(in the rows, 128 means zero)
The rows of T fall into several groups, which share some directions, and each row is roughly a mix of its group's hidden directions, except some rows that fit no group.
T (130 x 12):
[[152 159 175 130 118 129  90 174  89  85  98 109]
 [141 149 185 160 111 139 181 133  90 100  91 113]
 [ 83 135 124 179 136 152 118 115 128 147 117 205]
 [146 112  85 116 134 114 120 112 158 188 192 110]
 [141 123 156 116 154 144 118 121  65 194 110  95]
 [ 92 100  51 121 123 152 148 134  98 163 157 137]
 [112 110  84 135 196 168 149 123 106  97 164 135]
 [160  71 115  60 111 131 167 143 129 143 132 155]
 [112 140  81 135 159 176 134 102 109  74 106 169]
 [127 163 126 159 121 108 178 146 185 110 182 120]
 [104 130 137 157 138 174 195 131  80 107 109 154]
 [ 94 116 105 146  89 146 206 112  95 113 118 111]
 [ 80  94  64 138 139 165 129 101 124  92 144 152]
 [ 82 146 105 188 154 139 132 120 161 104 154 176]
 [166 104 139  93 152 147 166 141  69 121 105  82]
 [135 113 148 135  90  88 162 180 176 103 161 106]
 [138 104 154  87 111  82 121 150 179  72 121 113]
 [186 138 168  93  93  90 101 130 130 141  87 104]
 [151 122 157  94 155  78  72 116 171 137 145 155]
 [139 148 113 105 148 158  56 164 110  80 146 134]
 [ 94  94 103 139  84 129 160 125 168  70 133 159]
 [154 141 143 105 134 153 172 175 122  87 158  74]
 [147 130 175  90  81 101 120 161 155 118 119  73]
 [ 88  94  67 106 146 135 116 177 119 130 174 124]
 [ 77  95  76 159 139 136 118 118 114 185 155 140]
 [119 147 122 141  85 124 118 148  75 169  62 142]
 [133  80 110  84 119  96 125 191 120 171 146 114]
 [164 131 156  95  99 111 136  77  99 148  69 145]
 [136 104 136  89  64 111 120 154 144 133 117  63]
 [157 123 169  75 105  95 128 153 166 112 133  75]
 [164 125 153 107 146 156 156 180  77  91 108 100]
 [137 133 149 123  69 108 161 153 133  68 108  84]
 [121 163 134 178 157 157 166 105  86 145 113 176]
 [112 130  82 121 148 165 149 147 171  92 191 126]
 [142  98 132  86 128 162  77 130  66 112  92 130]
 [113  94  94 104  86 106  85 149 170 118 147  82]
 [125 106  66  89  98 146 122 122 155 146 159  74]
 [ 90 134 116 155  43 121 160 141 146 110 122 105]
 [158 146 130 109 119 120  89 193 132 102 167  80]
 [166 159 158 110 152 165 129 128  65 133  78 130]
 [117  53 154 113  86  83  94 132 133 130 148 124]
 [150  94 147 127 113 138 209  86  91 128 130 116]
 [161 105  96  95 112 112 113 164 111 155 183  81]
 [143 168 109 127 167 105 109 118 171 118 195  99]
 [164 132 140 119  97 139 145 138  77 168  80  77]
 [136 123 115 149 157 137 117  85  92 205 121 163]
 [ 90 112 117 130  96  99  94 129 196  94 154 157]
 [150 182 186 154 112 145 154 134 105 119  79 146]
 [141 170 129 148 180 158 152 127 164  75 140 163]
 [100 144 159 155 143 127 127  65 162  99  87 164]
 [148 145 121 121 123 170 169 195 111  93 163 105]
 [105 166 126 187 112 169 178 127  95 119 105 147]
 [103 142 117 135 128  99 160 122 212  95 159 121]
 [162 143 185  89 125 103  90 160 157 125 126  84]
 [104 111  90 116 120  92  95 112 191 118 180 137]
 [ 91 159 127 174 176 151 121 147 161 106 181 139]
 [118  97 127 103  92  86  99  78 121 159  76 146]
 [169  87 117  72 120 124 122 177 103 128 169 103]
 [113 126 139 170 165 167 129 115  67 110 115 180]
 [157  87 155 109 114 121 135 145  69 130  62 117]
 [ 78 108  55 140 132 153 137  95 154 111 156 137]
 [187 142 158  94 121 106  76 138 134 156  97  93]
 [127 131 136 101 130 140 121 147 153 124 205  65]
 [190 133 162 104 104  98  96 165 104 164 110 112]
 [123 162 105 136 180 194 107 135  87 130  97 137]
 [137  82 139  78 104  99  89 151 135 152 138  72]
 [141 102 112  94 164 120 127 151 194 158 171 155]
 [108 141 108 115 158 120 144 120 188  73 179 108]
 [114 139 100 115 166 118 117 116 175 136 208 112]
 [139 149 197 142 132 130 162 133 148  95  72 155]
 [ 86 118  92 127 152 106 108 141 196 127 178 115]
 [120  88  63  96  97 114 151 115 140 169 163 113]
 [ 98 132 114 139 151 114  84 130 126 192  87 177]
 [106 146 142 194 156 132 174  93 121 177 122 135]
 [ 79  98 113 162 150 141 121  88 117  99 114 190]
 [ 87 135 101 167 141 141 166 101 162  88 171 159]
 [186 121 153  73  98 130 136 156  90 106 114  94]
 [105 150 123 173 172 178 138 106  83 137 114 167]
 [144 151 184 155 150 128  91 197 109 145 120 128]
 [123  97 125  99 155 177  89 127  61 127  98 118]
 [179 126 136  80 114  94  71 153 119 115  89 123]
 [126 134  76 110  96 121 118 201 132 159 152  99]
 [121  94 135  99  89  73 128 130 187 136 153  92]
 [ 83 107  65 118 136 107  87 151 144 157 167 117]
 [130  98 157 117 122  90 164 121 185  95 161  84]
 [ 91 111  75 119  83 121 128 103 183 133 169 138]
 [115  95  64 108 136 149  80 104  93 156  98 132]
 [ 98 144 154 169 124 110 170 126 185  88 157 155]
 [162 179 175 154 119 152 126 151  89  86 103 110]
 [ 76 130  92 174 141 130 145  92 167 109 142 174]
 [ 91 119  84 182 103 118 153  95 105 147 117 175]
 [ 95 123  53 130 168 162  92 104 126 115 150 136]
 [ 86 144  67 151 172 132 135 117 177 105 155 135]
 [130 173 170 185 136 100 131 103 177 155 114 115]
 [113  95 125 108  54  77 116 136 155 148 128  99]
 [150  73 113  92  99  90  79 116 134 132  86 145]
 [169 106 148  72  89  98 112 142 132 136 103  75]
 [141 173 136 144 181 168  99 132  82 167 151 116]
 [163 177 180 149 113 100 137 171 156  94 133 148]
 [100 159 127 178 164 129 167 111 160  96 170 159]
 [116  68 120 100  86  74  96 105 157 141 142 121]
 [104  92  70 123 115 165 110 164  94  91 157 143]
 [171 128 147  83  87 152 156 126 104 159  87  89]
 [122 160 117 132 142 108  73 125 190 156 178 121]
 [105 113 105 115  79  86 142 100 192 123 138  93]
 [161  99 138 100  93 110  71 171  99 161 122 103]
 [ 82 128 119 182 130 140 152 119 156  86 137 187]
 [159 100 147  87  91  99  88 137 107 174  92 104]
 [178 149 172  99 100 127 123 155 116 131  87  73]
 [166  98 157  76 111  76  88 124 157 146 108 132]
 [166 159 158 106 153 160 175 112 120  73 112 156]
 [ 69 171 118 188 137 158 147 136 117  90 118 122]
 [117 153 160 182 127 109 140 161 162  87 129 182]
 [191 143 189 119 122  92 110 144 157 129 136  93]
 [158 172 168 143 142 177 149 137  90 124  76 140]
 [119 171 144 178 145 167 162 114  95 137 103 178]
 [ 90 124 108 180 149 150 130 179 141  87 170 146]
 [184 136 173 105 103  94 108 175 146 122 128  89]
 [101 104  77 136 188 172 132 115 107 151 162 144]
 [151 166 186 138 124  85  75 134 161 140 111 151]
 [174 147 155 103  67 103 104 145 119 134  76 115]
 [ 93 166  86 154 156 168 105 184 115 117 151 132]
 [106  69  89  94 130 160  96 133  89 143  96 104]
 [120 155 123 158 196 167 148 116 114  96 142 175]
 [150 165 168 120 137 167 150 145 137  54 105 141]
 [144  82 112  79  92  88 131 114 160 178 116 140]
 [ 82 179 119 183 100 150 155 131 119 118  83 130]
 [167 109 155 119  86  89 136 101  95 181  97 108]
 [162 134 125 127 124 145 150 132  64 175  95  78]
 [157 177 170 128 149 111  84 109 166 150 125 173]]
Here is one row of each group, with its name. Which group are the others in?
[105 108  92 148 153 142 165  62 145 157 167 141]	(118)
[102 161 140 184 164 151 153 117 111 116 129 192]	(45)
[108 112  68 152  89 124 179 101 155 110 158 150]	(9)

[ 98 120 119 137  57 140 164 156 135  80 113  95]	(45)
[195 127 154 124 123 113 147 123 132 144 181  73]	(118)
[169  85 118  77 108  95 121 155 134 158 166  93]	(118)
[ 99 130 111 160 148 125 134 172 175  89 189 120]	(9)
[104  94  54 131 149 175 122 117 108 162 147 120]	(45)
[ 65 153  68 165 143 145 127 136 156 131 161 124]	(118)
[181  92 173  82 100  83 110 126 119 130 112 108]	(118)
[ 81 135 100 156 124 111 145 111 173  95 181 165]	(45)
[160 147 203 164 183 114 133 123 143 141 135 126]	(118)
[175 129 129  72 110 136  98 141  91 162  95  87]	(9)
[114 143 100 126  46 117 163 116 163 118 144  95]	(45)
